x =
array([[ -0.4,   2.5,  -1.5,   0.9, -12.2,   1.3,  -1.4,   0.9,  -3.5,
          0.4],
       [-23.3, -18.3,  -3.5,  -5.2,  42.6, -28.5, -15.4,  -5.2,  -7.7,
        -32.7],
       [ 17.7,  14.7,  15.0,   7.7, -14.0,  28.5,  14.6,   7.7,  15.2,
         27.8],
       [-13.1, -13.0, -22.9, -10.6,  -1.8, -27.6, -13.3, -10.6, -18.3,
        -22.5],
       [ 61.6, -43.6,  44.1, -53.1, -18.6,  51.2,  60.7, -53.1,  52.0,
         52.7],
       [ 39.9,  -5.0,  -1.3, -21.8, -46.9,  27.6,  29.7, -21.8,  15.6,
         40.8],
       [-48.4,  22.5, -39.0,  31.9,   6.4, -50.6, -47.0,  31.9, -47.6,
        -52.1]])
The entry just left of -46.9: -21.8
The largest entry: 61.6
The entry just right of 27.6 is 29.7
Find the entry just left of -50.6.
Answer: 6.4
Find the entry just right of -5.0.
Answer: -1.3
Find the entry just left of -47.6.
Answer: 31.9
Find the entry just right of -28.5.
Answer: -15.4
Find the entry just right of the largest entry.
Answer: -43.6

Read these off the matrix that follows. Rows and columns are numbered from 1.
1) The entry at row 2, column 2?
2) The entry in row 1 and column 3?
3) The bottom-left entry?
4) The bottom-right entry?
5) The entry just right of 1?
6) The entry at row 1, column 1?
7) The entry in row 1 and column 2?
3,4,4,2,4,4,7,7,6,5,6,1,6,6
5,5,3,4,4,4,5,4,5,4,4,4,4,6
7,6,6,6,0,5,4,5,5,3,7,4,4,2
6,3,2,3,6,5,5,5,5,4,3,6,5,5
1) 5
2) 4
3) 6
4) 5
5) 6
6) 3
7) 4

Questions about the matrix below.
1) Give the entry just right of 15.731.
2) Give the entry just left of 14.822.
3) Give the entry just right of 3.854.
4) Give the entry just right of -10.320.
5) Give the entry just left of 1.757.
[[4.151, 1.307, 7.040, 8.461, 12.537, 14.413, -3.548, 12.204, -3.207, 7.340, 10.779, 1.757, 12.810, 1.623, -3.434], [3.854, -0.091, 6.514, 3.517, 5.081, 5.819, -1.521, 5.356, 3.291, 5.560, 5.162, 2.912, 10.693, 1.418, -1.371], [-4.031, -17.903, 9.388, -8.675, -4.059, -3.472, -16.418, -1.885, 7.314, 6.479, -1.592, -4.697, 22.585, -14.878, -17.825], [3.506, 8.130, 6.423, 9.709, 12.996, 12.861, 8.520, 12.792, 3.316, 9.989, 11.384, 3.766, 5.636, 2.517, 6.433], [2.037, -1.707, 7.017, 1.972, 4.301, 4.583, -1.476, 4.932, 5.132, 6.764, 4.677, 1.719, 11.436, -1.751, -2.297], [2.031, -8.759, 8.005, 1.623, 5.832, 8.292, -14.157, 6.292, -2.652, 5.159, 5.613, -1.135, 19.571, -3.878, -13.183], [11.226, 11.483, 3.828, 10.387, 7.734, 8.878, 7.021, 6.645, 0.798, 1.956, 6.897, 9.640, 2.160, 15.731, 9.831], [1.063, -0.756, 8.009, 7.128, 13.122, 14.397, -3.347, 13.253, -1.347, 10.009, 11.411, -0.485, 14.248, -3.735, -5.029], [1.508, -4.004, 6.947, -1.422, -0.194, -0.351, -2.248, 0.852, 8.239, 5.640, 1.275, 1.746, 11.576, -2.821, -2.945], [1.772, -12.871, 6.710, -10.320, -12.283, -12.207, -11.031, -10.428, 11.858, 0.171, -8.094, 1.623, 15.331, -3.870, -9.444], [4.079, 4.656, 6.493, 8.024, 10.877, 11.514, 3.071, 10.709, 1.511, 7.966, 9.640, 3.302, 8.486, 2.600, 2.265], [1.974, 0.152, 7.878, 8.722, 14.822, 16.544, -3.906, 14.675, -3.471, 9.729, 12.640, -0.164, 14.385, -2.231, -5.109]]
1) 9.831
2) 8.722
3) -0.091
4) -12.283
5) 10.779
